Here are some points:
[-0.58 -0.31 -0.57 -0.63 -0.86 -0.12  0.97 -0.61  1.14 -0.31  0.42  0.38
 -0.24 -0.62  1.08  0.64  1.26  0.5 ]
[-0.97 -0.28 -1.05 -0.59 -1.13 -1.63 -1.75 -0.1  -0.63  0.    0.49 -0.53
 -1.45 -0.01 -0.15  0.64 -0.7  -0.1 ]
[ 2.29  2.23  1.46  1.21  0.93  1.04  1.19 -2.4   0.73 -0.63 -2.53 -0.16
  0.2   2.26 -0.7  -2.26 -0.9   0.04]
[-0.73 -0.81 -0.02 -1.74 -0.3   0.29  0.87  0.07 -0.23 -0.48  0.42 -0.92
  0.12 -0.87  0.7   0.56  0.37  0.64]
[ 2.16  1.85  1.56  1.27 -0.9   2.42 -0.26 -1.29 -0.51  0.81 -1.9   0.51
  0.88  1.65 -0.37 -1.77 -1.36 -1.26]
[ 1.9   1.65  0.9   0.92  0.06  1.61  1.17 -0.57 -0.59  0.2  -1.45  0.71
  1.43  1.61  0.1  -1.61 -1.19 -1.12]
[-0.57 -0.32 -0.01  1.54 -0.27  0.53 -1.    0.75  0.7  -0.75  0.42  0.59
  1.15 -0.45  0.41  0.63  0.02  1.11]
[-0.17  0.24 -0.15 -0.47  0.92  0.14 -0.5  -0.06 -0.29  0.41  0.41  0.24
  0.59 -0.58 -1.87  0.49  1.16  0.14]
[-0.47 -1.02 -1.03 -0.09 -1.41 -0.89 -1.63  2.11  0.65  1.68  0.97 -0.57
  0.    0.02  0.26  0.27 -1.83  1.17]
[-0.52 -0.31 -0.25 -0.36  0.34 -0.61 -1.41 -0.11 -0.22 -0.18  0.31 -0.1
 -0.08 -0.77  1.12  0.51  0.11  0.42]
[-0.04  0.46  1.3   1.62 -1.34  0.39  2.1   0.13 -1.41 -0.76  0.28 -0.47
 -1.2  -0.69 -1.56  0.42 -0.42  0.15]
[-0.94 -0.86 -0.55 -0.78  1.93 -1.44 -0.33 -0.23  0.09 -0.26  0.38 -0.01
 -2.14 -0.31 -1.1   0.31 -0.26  0.33]
[-0.47 -0.81 -1.39 -1.19  1.89 -1.05  0.13  0.44  0.21  0.91  0.2  -0.15
 -0.23  0.67 -1.57 -0.35 -0.86 -1.56]
[-0.41  0.55  2.03  0.73  0.58 -0.1   0.83 -0.95 -1.25 -0.71  0.18  1.04
 -2.59 -0.71  0.13  0.67 -0.44  0.36]
[ 1.62  1.32  0.96  0.98 -1.14  0.63  0.04 -1.23 -0.64 -0.48 -1.5   0.13
  1.05  1.7  -0.86 -1.73  1.39 -1.2 ]
[-0.37 -0.02 -0.62 -0.63  0.83  0.36  0.89 -0.21 -0.85  0.59  0.5   1.96
  0.15 -0.28  0.18  0.41  0.3  -0.14]
[-0.67 -0.54 -0.65 -0.7  -0.08  0.54 -0.07  0.07  1.17 -0.82  0.76  1.79
 -0.2  -0.74  1.05  0.76  1.06 -0.04]
[-0.61 -1.16  0.26 -0.22 -0.22 -0.65  0.23  0.09  0.22  0.32  0.47  1.06
 -1.44 -0.33 -0.41  0.17 -0.67 -0.45]
[-0.97 -0.8  -0.82 -1.   -0.85 -1.28  0.42  0.11 -1.45  0.14  0.52  0.48
 -1.8  -0.07 -1.23  0.16  0.05 -0.33]
[-1.   -0.76 -0.71 -1.51 -2.63 -0.87  2.16 -0.59  0.36 -1.19  0.43 -0.89
 -2.46 -0.19 -2.11  0.2   0.58  0.99]
[ 0.02 -0.67 -0.14 -0.84 -2.28  0.76  1.1   0.96  0.74  0.36  0.77  0.77
  1.18 -0.49  0.7   0.33  1.95  0.23]
[-0.7  -0.09 -0.36  0.23 -1.03  0.3   0.03  1.04  0.29 -1.28  0.24  0.45
 -1.17 -0.6   1.43  0.21 -1.07 -0.13]
[ 2.31  2.22  1.11  0.93 -0.16  2.44  1.18 -3.06  1.21  0.6  -2.76  1.06
  0.49  2.35  1.23 -2.43 -0.45  0.08]
[-0.21  0.04  0.29  0.23  1.17  0.1  -0.42 -0.3   0.25  0.13 -0.1   0.87
 -0.19 -0.37  1.34  0.36  0.27  0.25]
[-0.02  1.35  1.22  2.01  0.61  1.17 -1.26 -0.09 -0.1  -1.49  0.33  0.37
  0.66 -0.98 -0.36  0.65  2.08  2.3 ]
[-0.75 -0.64 -0.66 -0.62 -0.4  -0.96  0.45 -0.63 -0.15 -0.26  0.5   0.37
 -0.51 -0.83 -0.59  0.95  1.23  0.37]
[ 0.15  0.39  1.12  0.65  2.31 -0.04 -0.68  0.48 -1.86  0.93  0.13  0.12
 -0.78 -0.55  1.97  0.07 -1.25  0.42]
[ 2.01  1.71  0.99  1.11 -0.78  0.84 -0.56 -1.7  -1.97 -0.07 -2.05 -1.79
  0.2   1.89  0.91 -1.86 -0.7  -0.89]
[-0.81 -0.33 -1.76 -0.36  0.15 -2.3   0.38 -0.05  0.2   0.09  0.79 -1.27
  0.02 -0.76  0.06  1.12  0.85  0.11]
[ 2.01  1.05  0.95  1.38 -0.3   1.26 -0.84 -1.41 -0.11  2.05 -1.47 -0.25
  0.71  1.78 -0.76 -1.98  0.64 -1.22]
Then 24 other points, each followed by its number:
[-0.3  -0.69 -0.82 -0.76  0.75 -0.69 -0.05  1.22 -0.2  -0.12  0.3   0.02
  1.3   0.68 -0.63 -0.54  0.06 -1.26] 0
[-0.58 -0.3  -0.12 -0.59 -0.68 -0.42  0.76 -0.08  0.71 -0.12  0.69  0.35
  0.06 -0.82  1.6   0.95  0.82  0.05] 1
[-0.3   0.25  1.51  0.55  1.34  0.27  1.32 -0.43  0.18 -1.97  0.43  0.66
  0.23 -0.78  0.55  0.97  0.77  1.84] 2
[-0.3  -0.68 -1.02 -1.11  1.61 -0.63 -0.16  0.74 -1.24  0.24  0.11  0.89
  0.55  0.49 -1.04 -0.42 -0.24 -0.7 ] 3
[-0.9  -1.37 -0.16 -1.58  0.98  0.22 -0.51 -0.65  2.94  1.02  0.57 -0.01
  0.06 -0.5   0.75  0.72 -0.38  1.25] 4
[ 2.26  0.96  1.52  0.92  0.83  1.26  0.77 -1.44 -1.38  0.57 -1.6   1.1
 -0.26  1.97  0.63 -2.05  1.75 -1.33] 5
[-0.35 -0.49 -0.64 -0.66 -0.25  0.45  0.92  0.95 -0.19  0.29  0.83  0.67
  1.3  -0.68  1.54  0.7   0.43 -0.26] 6
[-0.5  -0.58 -0.49 -0.97 -0.45  0.95 -1.08  1.02 -0.62  0.65  0.91 -1.05
  1.26 -0.76  0.55  0.76  0.14  0.  ] 7
[ 1.77  1.6   1.4   1.63 -0.5   1.05  1.34 -2.93 -0.47  0.61 -2.57  1.27
 -1.14  1.84  1.03 -1.97  1.33 -0.43] 8
[-0.49 -0.38 -0.3  -0.41  0.55 -0.69  0.59  0.87 -0.1  -1.06  0.49 -1.69
  0.18 -0.42  0.79  0.37  0.21 -0.76] 9
[ 0.14  0.45  2.04  2.12  1.79  0.32 -0.56  0.13 -1.42 -0.23 -0.05  0.22
  0.26 -0.92  0.86  0.81 -0.17  0.53] 10
[-0.4  -0.72 -1.8  -0.88  0.63 -1.67  0.4   0.31 -1.88 -0.95  0.23  0.65
  1.47  0.76  1.16 -0.81 -1.02  1.94] 11
[-0.98 -0.95 -0.64  0.    0.62 -1.2   0.57  1.4   0.03  1.77  0.78  0.46
 -1.22 -0.24 -2.98 -0.01  0.96 -0.15] 12
[ 0.42  0.82  1.74  1.88 -0.47 -0.44 -0.77 -0.04 -0.2  -0.43 -0.11 -0.25
 -0.55 -0.56  0.36  0.31 -2.01 -0.19] 13
[-0.25 -0.31  0.16  0.57 -1.11 -1.37 -1.92  1.08  1.7  -1.99  0.51 -0.83
  0.61 -0.53  0.12  0.64  0.25 -0.08] 14
[-0.31 -0.67 -1.15 -1.24 -0.72 -0.58 -0.73  0.17  0.31 -0.08 -0.28 -0.18
  0.02  1.03 -0.21 -0.51  0.13 -0.8 ] 15
[-0.63 -0.82 -0.97 -1.2  -1.94 -0.36  0.58  0.97  0.29  0.2   0.64  0.42
 -0.64 -0.01 -0.06  0.28  0.   -1.38] 16
[-0.55 -0.23  0.71  0.27  0.28  0.08  0.55 -0.02  1.13 -0.69  0.4   0.44
 -0.28 -0.89 -0.08  0.89 -1.24  0.38] 17
[-0.85 -0.21 -1.26 -1.31  0.19 -0.68  1.11  1.36 -1.22  0.1   0.96  1.3
 -0.97 -0.16  0.53 -0.22  0.77  0.85] 18
[-1.18 -0.46 -1.08 -1.89  0.47 -1.09 -0.79 -0.71 -0.22 -0.51  0.47  0.63
 -2.97  0.19 -0.78 -0.14  1.58 -0.37] 19
[-0.09 -0.04 -0.04 -0.03  0.22  0.03 -0.1   0.11 -1.29  0.55  0.14  0.24
  0.37 -0.28  0.99  0.26 -0.17 -0.21] 20
[-0.58 -0.14 -0.35 -0.05 -0.59  0.   -0.3  -0.06  1.35  0.92  0.54 -0.23
  0.18 -0.62 -0.97  0.71 -0.36  0.44] 21
[-0.23  0.05 -0.83 -0.63  0.19  0.37  1.03  0.18  1.09 -1.63  0.26 -0.84
  0.91 -0.1  -0.15  0.47  1.69 -1.36] 22
[-0.29 -0.88  0.21  0.55  0.29 -1.51  0.2   0.97  0.04 -0.6   0.25  1.43
  0.93 -0.7   0.46  0.32 -0.75  0.24] 23
Which two of these numbered points are nearest to each point below, looking only along the 3 directions in which the first points spread most? Their numbers follow each, nearest first.
[-0.78 -1.45  0.46 -0.86  1.4  -0.63 -0.5   0.87  0.23  0.87  0.89  1.1
 -0.17 -0.91  0.1   0.99 -0.67  2.78] > 4 7
[-0.45 -0.91 -1.46 -1.71  0.31 -1.46 -0.4   0.17  0.81  0.83 -0.25 -0.1
 -0.62  0.65  2.08 -0.63 -1.25 -0.49] > 3 0
[-0.7  -0.73 -0.82 -1.15  0.01  0.74 -0.05  0.39 -0.85 -2.17  0.11 -0.31
  0.27  0.74 -0.62 -0.77  0.18 -2.63] > 15 0
[-0.72 -0.28  0.21 -0.27 -0.67 -0.35  0.74 -0.26  0.19 -0.58  0.31 -0.59
 -0.46 -0.82 -2.32  0.88 -0.01  1.08] > 16 22
[ 1.7   2.76  0.8   1.98  1.41  0.84 -0.17 -0.49  0.69  0.73 -2.36  0.94
  1.18  1.75 -0.08 -1.53 -0.82  1.14] > 5 8
[ 1.92  1.62  1.06  0.82  1.28  1.62  0.69 -1.24 -0.3  -0.32 -1.81  1.27
  0.83  1.69 -0.51 -1.84 -0.48 -0.64] > 5 8
[-0.36 -0.32 -0.57 -0.02  1.52  0.05 -0.22  0.5  -1.56  0.71  0.85 -0.31
  1.35 -0.74  0.69  0.75  0.86  1.97] > 7 23
[ 0.56  0.65 -0.6  -1.11 -0.24 -0.07  0.33 -1.13  0.51  2.01 -1.27  0.16
 -0.98  1.48  1.42 -1.38  0.55 -0.15] > 13 15
[-0.13 -0.1  -0.28 -0.18 -0.37  0.83  1.05  1.42 -1.44  0.69  0.68 -0.81
  1.52 -0.47 -1.81  0.58  0.04  0.36] > 21 17
[-0.54 -0.5  -1.53 -1.37  0.55  0.01 -0.03 -0.02 -1.4   1.26  0.08 -1.07
  0.03  0.67  0.98 -0.34  0.39 -0.1 ] > 0 3
[ 0.04  0.44  1.61  1.4  -0.2  -0.24 -0.75  0.78  1.12 -0.12  0.17 -0.52
 -0.19 -0.87  1.28  0.27 -1.19  0.01] > 20 10
[-0.48 -0.67 -0.47 -0.37 -1.47 -0.48 -1.86  1.13  0.35 -0.3   0.65  0.04
 -0.32 -0.22  0.71  0.14 -0.63 -0.56] > 11 9
[-0.62 -0.66 -0.57 -0.72 -0.9  -1.62  2.44  0.64  0.12  0.39  0.24  0.5
  0.38 -1.46 -0.1   1.03  1.52  1.41] > 1 16
[-0.22  0.02  2.05  1.51  1.15  0.65 -0.27 -0.4   1.42  0.55  0.84  0.
 -1.95 -1.37 -0.42  0.53 -1.59 -0.23] > 20 13
[-0.36 -0.53 -0.91 -0.16 -0.41  0.15 -0.02  0.93 -2.51 -0.18  0.64 -0.01
  0.66 -0.4  -0.84  0.47  1.6  -0.8 ] > 21 9
[-0.31 -0.15 -0.69  0.81 -0.9   1.18  1.    1.34 -0.39  2.32  1.15 -1.07
  1.3  -0.38 -0.03  1.21 -0.28 -0.7 ] > 17 21
[-0.61  0.87 -0.28 -0.08  0.5  -0.25 -1.14  1.65  1.38  1.43  0.55  1.13
  1.03 -0.83 -0.24  1.13  4.1  -0.67] > 6 2
[ 0.12 -1.06  0.89  1.1  -1.17 -1.07  0.09  0.36  0.35 -0.41  0.27 -0.73
 -1.37 -0.66 -1.21  0.25 -1.17 -0.01] > 15 16
[-0.17 -1.08 -0.33 -0.11 -1.56  0.7  -0.08  0.86 -0.93 -0.47  1.03  0.01
  0.83 -0.74  2.5   0.37  0.92  1.74] > 2 6
[-0.23 -0.34 -1.21 -0.91 -0.27 -0.99  0.58  0.55  1.01  0.42 -0.18  1.34
  0.42  0.92 -0.3  -0.56 -0.55 -1.17] > 15 0
[-0.42 -0.39 -0.32 -0.01  0.35 -0.32 -1.48  0.6  -0.14  0.21  0.6   1.11
  0.63 -0.63  0.38  0.64  0.02  0.27] > 7 23
[-0.37 -0.66 -3.24 -0.11  0.32 -0.8  -0.42  0.51  0.11  0.63 -0.6  -0.17
 -0.32  0.64 -1.21 -0.61 -0.7   0.43] > 3 15
[-0.95 -0.56 -1.07 -1.03  1.14 -1.42  1.24 -0.02  0.41 -0.12  0.44  0.45
 -2.03 -0.12 -0.04  0.12  0.29 -0.29] > 12 19
[-0.18 -0.39  0.16  0.27 -1.89  0.31 -1.43  1.3  -0.45 -0.11  0.6  -0.66
  1.1  -0.49  0.39  0.47 -0.34 -0.37] > 17 23
[-1.   -0.12  1.41  0.38 -0.35  0.89 -0.54  0.35 -0.03  0.42  0.05  0.43
  0.29 -0.29 -1.12  0.25 -2.1  -2.11] > 13 0
[-0.38 -0.45  0.23 -0.09 -0.03  0.37  0.2   1.11  0.37  0.74  0.5   0.67
  0.79 -0.46 -0.12  0.49 -0.02 -0.66] > 17 23
